In the rows, 128 means zero.
Which row each row swaps with, under one turn or mirror
The rows were stretched afterwards, more along some directions than others.
rabez: [166 132 144 141 133 120 112 134 125 103 117  97 106 149 104 138  87 148
 146 111]
votir: [175 128 149 147 116 123 118 115 136 109 122  86 108 151  93 134  95 133
 129 105]
pinan: [164 116 122 127 130 111 119 107 147 112 133 110 127 158 120 161 101 135
 139 131]
ral: [143 119 152 169 129 142 125 126 121 125 117 114 102 135  93 150  90 157
 129 101]
sem: [179 134 121 135 134 107  86 129 133 107 120  98 117 138 125 131 120 142
 138 116]
Nen: [172 120 146 141 110 122 121 120 139 114 127  95 106 148  93 139  92 147
 128 115]
Turu: [169 123 133 127 129 119  99 106 152 108 123 102 140 144 113 142 106 141
 136 126]
retab: [136 117 138 154 121 142 123 114 117 120 123 122 108 131 121 152 102 127
 106 115]
damol: [123 114 146 165 124 147 141 112 104 127 126 123 103 128 126 150  97 142
 100 109]
fen: [155 126 132 155 110 132 136 109 132 135 121 109  99 141 115 132  97 109
 111 111]
nas: [133 113 137 152 122 147 135 117 114 122 126 130 115 125 114 149 102 145
 106 100]
tupak: [169 129 131 136 121 117 113 136 134 110 116  93 114 146 107 139  92 138
 152 111]
Fupe: [179 131 134 128 126 107  89 129 132 106 107  99 112 141 131 141 122 148
 131 113]
vam: [163 107 137 161 134 141 123 125 135 117 131 126 115 148 109 147  92 159
 136 100]
lig: [164 126 121 124 133 110  97 121 141 124 133 114 120 153 109 150 113 136
 143 113]
Zavof: [175 105 122 171 103 154 126 106 130 132 116 113 104 138 109 139 116 125
 114  98]
pob: [175 146 135 130 134 108  94 124 125 106 115 101 138 140 120 139 114 153
 140 117]
Dedu: [151 119 150 156 118 141 121 115 130 124 114 118 108 136  88 157  97 156
 129  93]
Fof: [160 118 129 143 113 119 124 129 140 118 134 103 108 141 116 155 109 157
 118 114]
nuge: [160 127 128 131 134 114 128 113 134 117 127 103 124 155 133 155  95 130
 125 132]
Gomok: [146 124 150 161 133 138 113 122 120 122 113 116 117 129 100 142  99 161
 135 101]
Lup: [181 139 140 144 131 115  99 131 123 110 111  96 115 136 135 136 117 141
 131 115]
pife: [167 117 118 140 120 114 124 107 143 119 128  99 115 154 127 152 108 120
 136 135]
bepit: [135 126 139 157 132 131 115 124 120 110 140 125 105 129 119 144 103 150
 114 131]
Tak: [183 116 137 175 112 152 118 118 128 129 114 103  94 144 103 127 112 120
 129  97]
nuroz: [160 138 135 153 121 128 110 108 132 120 121 101 111 134 121 138  99 118
 133 101]
dozir: [157 130 142 152 122 128 136 138 119 115 119  97 115 142 105 133  88 137
 142 110]
Budel: [179 138 131 133 134 111  95 125 129 108 116 100 114 134 128 137 128 142
 133 114]
mave: [166 111 121 143 112 111 114 127 144 112 139 100 111 149 113 161 108 156
 126 112]
suge: [159 126 132 146 135 123 105 111 127 107 129  99 124 126 122 137 102 146
 131 128]
zaz: [180 136 137 147 118 136 120 113 134 126 120 114 110 141 102 137 100 123
 129  93]
fasu: [179 123 136 163 118 131 132 137 115 110 127  99 100 144 102 135  85 136
 135 113]
zib: [174 144 133 157 126 126 122 115 133 116 129 113 114 148 106 124  87 134
 133 122]
Beme: [156 114 132 150 111 114 116 127 141 109 127  95 108 144 118 163 107 162
 125 110]
kana: [176 140 136 153 106 134 125 116 131 123 117 117 110 134 104 132 100 141
 130  96]
pav: [132 122 145 151 121 144 118 115 135 114 122 123 105 122 127 152 111 148
 116 107]
puva: [159 121 131 136 133 121 106 122 140 132 135 116 117 153 104 146 114 132
 138 113]
pemu: [158 117 124 142 116 116 130 133 145 113 141 110 112 140 112 153 111 153
 129 111]
Zoz: [180 115 131 174 104 147 122 114 130 134 118 102 109 146 109 127 114 117
 125 111]
Tes: [158 138 142 146 127 129 136 134 116 114 116  98 112 146 108 126  83 141
 135 115]
lek: [179 116 128 173 115 151 121 112 132 130 115 113 103 141 110 129 122 128
 124 102]
Sopum: [176 139 135 139 140 112  92 134 134 105 120 105 113 130 126 134 120 144
 133 118]
Bufer: [130 112 139 163 115 141 132 112 110 120 128 118  92 123 130 146 108 128
 102 105]
zimek: [167 105 129 149 130 132 115 125 138 109 130 123 111 150 111 154  97 156
 134  98]
Voz: [149 123 162 165 124 139 121 123 123 121 116 117 113 135  97 149  92 163
 135 106]
nipa: [161 117 128 132 129 121 134 109 150 118 129 111 128 155 115 154  98 129
 133 127]
sukot: [170 127 132 164 116 139 124 112 141 128 128 111 107 137 106 135 108 117
 132  97]
sos: [161 126 137 154 129 127 132 135 117 110 121  92 110 144 104 138  80 140
 138 106]
gelir: [137 113 142 158 115 151 136 112 120 125 126 134 105 121 110 142 109 140
 107 105]
vib: [170 135 143 155 115 142 119 110 133 127 115 107 114 140 103 136  93 125
 123  96]

sem is swapped with rabez
Budel is swapped with sos
vam is swapped with puva
zaz is swapped with nas
suge is swapped with votir

Which row each row swaps with, under one turn or mirror
The rows were stretched afterwards, more along some directions than others.
Telus: [132 164 136 159 125 105 150 120 133 121 135 109 133 139 138 117 105 126
 141 115]
fitid: [132 122 125 153 136 144 173 125 193 100 123 123 107 142  98 146 134 106
 130 143]
gog: [115 103 114 137 142 130 111 136 157 115 136 118  87 130 142 126 134 108
 148 134]
neba: [144 123 121 140 138 136 128 121 173 119 134 141 146 152 153 149 124  79
 133 115]
birot: [138 114 110 153 128 131 128 145 154  98 127 108 109 139 127 137  97  95
 158 104]
ratim: [112 102 130 133 127 144 144 136 158 117 137 121  94 112 131 124 117 103
 129 147]
bidok: [150  91 105 131 121 174 161 137 184  88 116 111 101 117 120 157 123  89
 146 127]
Rar: [114 124  82  86 116 102 128 144 137 130 141 132 136 124 145 140 127 113
 134 102]
losud: [134 110 134 117 124 145 163 133 180  94 128 116 114 127 106 146 139 112
 152 167]
gaped: [114 111 111 145 132 125 171 131 183 106 117 135  94 122 129 135 121  88
 134 131]
mik: [128 139 124 162 125 150 149 107 153 100 120 132 132 139 135 126 125 115
 144 118]
diru: [132 143 127 143 141  91 157 156 172 119 134 127  92 149 121 133 149  92
 138 111]
duti: [142 138 139 154 132 175 129 116 171 102 123 145 136 139 151 160 135  78
 149 121]
Zabi: [105 145 132 112 114 123 181 136 181 113 124 132 120 150 123 131 121 116
 125 145]
kuvo: [154 138 125 144 134 109 125 153 144 126 124 119 105 152 132 126 118  86
 136  92]
tol: [146 153 145 154 142 129 162 120 169 105 124 132 134 130 139 149 143  91
 152 123]
duram: [159 147 118 168 133 132 133 141 162 106 123 126 153 152  99 144 131  95
 140 127]
ren: [134 123 129 167 125 142 171 144 170  92 116  99  96 132 100 143 120 107
 152 146]
Mot: [158 121  98 152 128 146 140 155 194  83 116 119  97 152 103 161 159  94
 166 129]
poga: [136 121 111 156 106 159 134 125 158  99 135 114 112 156 107 121 146 133
 134 110]
puboz: [118 115 126 135 146 125 118 149 155 135 130 130  92 134 146 140 127  96
 134 138]
mova: [139 148 121 175 136 134 137 148 145 113 107 136 104 133 134 136 119  85
 144 106]
gare: [131 109  81 126 118 119 105 146 150 130 133 127 145 154 133 121 104  98
 130 102]
Ras: [121 151 119 115 118 139 137 149 167 128 120 154 129 157 141 150 142 109
 127 128]
Gese: [139 110  98 152 124 143 117 144 157 118 119 135 114 156 116 127 116  84
 118  85]
los: [135 104  91 100 126 143 109 132 155 123 130 133 149 123 119 145 122 102
 132 122]
Narab: [138 115  91 120 113 106 127 140 160 104 135 125 120 151 139 132 138 105
 161  90]
baz: [139 131 111 155 111 155  89 140 147 116 128 131 157 139 140 151  94  86
 135 122]
Kagig: [118 106  99 106 111 148 135 144 159 114 138 129  73 130 130 139 129 104
 129 103]
folo: [129 132 132 170 140 164 153 123 190  91 126 138 118 158 148 139 135  95
 142 142]
funan: [131 124 122 134 132 117 118 126 158 128 139 139 107 125 110 146 138  78
 129 126]
fovod: [111 133 124 155 115 162 120 140 150 113 138 154 138 139 143 150 130 112
 126 136]
dotuk: [135 114 108 137 123 141 104 155 149 132 128 139 111 154  97 151 127  91
 126 104]
rudaz: [135 124 109 117 101 141 108 141 151 119 130 116 142 143 126 134  92 114
 129 129]
bulum: [105 132 126 112 136 113 133 132 149 137 139 143 134 127 109 128 126  96
 105 148]
fad: [117 108 118  96 128 155 144 124 181 105 137 141 117 125 144 157 145  88
 150 146]
nizur: [144 143 127  98 125 104 139 139 148 122 138 121 125 128 128 153 140 106
 151 110]
faf: [119 134 112 119 125  97 157 147 159 116 126 114 104 122 110 127 112 126
 136 161]
pidu: [121 116  93 107 110 139 102 134 129 124 133 141 132 136 145 132 117 119
 139 109]
sabu: [135 159 116 149 119 133 161 155 178 105 118 137 123 170 117 150 143 106
 140 123]
kisi: [123 149 127 123 128 130 159 134 185 119 118 150 125 138  94 165 138  87
 127 149]
Vul: [126 142 100 144 118 115 122 120 132 117 146 138 136 126 109 162 136 115
 124 111]
sodu: [138 109  95 105  97 166 125 141 155 114 120 144 127 136 147 149 125 114
 142  96]
beron: [129 153 130 122 137 111 157 162 173 128 111 134 132 144 114 149 108  74
 130 143]
Bekik: [123  92 119 104 122 157 143 140 191 101 124 129 103 125 133 148 119  85
 144 147]
dumar: [145 111 119 141 132 138 151 131 173 106 132 121 107 137  98 175 130  87
 130 114]
Lupom: [130 130 105 108 121 122 141 141 158 117 132 131 113 132 147 126 113  90
 135 125]
guter: [113 139 119 124 110 142 146 127 127 127 129 137 149 135 120 140  89 113
 118 118]
gemu: [123 123 119 106 131  96 148 119 179 122 147 116 129 146 118 119 154 112
 132 130]
tigog: [134 131 114 149 145 114 117 167 177 111 120 129 140 143 107 139 135  81
 141 158]
kebo: [133 144 109 132 124  73 154 133 148 122 128 108 128 133 129 128 116 107
 146 112]
nadap: [113 160 114 139 110 116 140 116 129 122 148 136 135 142 125 133 121 130
 121  98]
Gusu: [124 137 125 174 132 125 169 151 193  96 118 108 103 151 113 129 125 111
 148 156]
guse: [133 150 128 152 122 150 139 123 138 120 124 147  98 144 118 154 131 100
 134  84]
boma: [115 159 130 132 114 134 133 130 147 124 133 151 171 147 157 132 112 125
 121 125]
vivob: [131  95 101 124 134 150 121 170 167 112 113 134 128 131 137 138 115  91
 148 124]

poga is swapped with gemu
tol is swapped with sabu
faf is swapped with birot
Vul is swapped with dumar
pidu is swapped with Bekik
guse is swapped with kisi

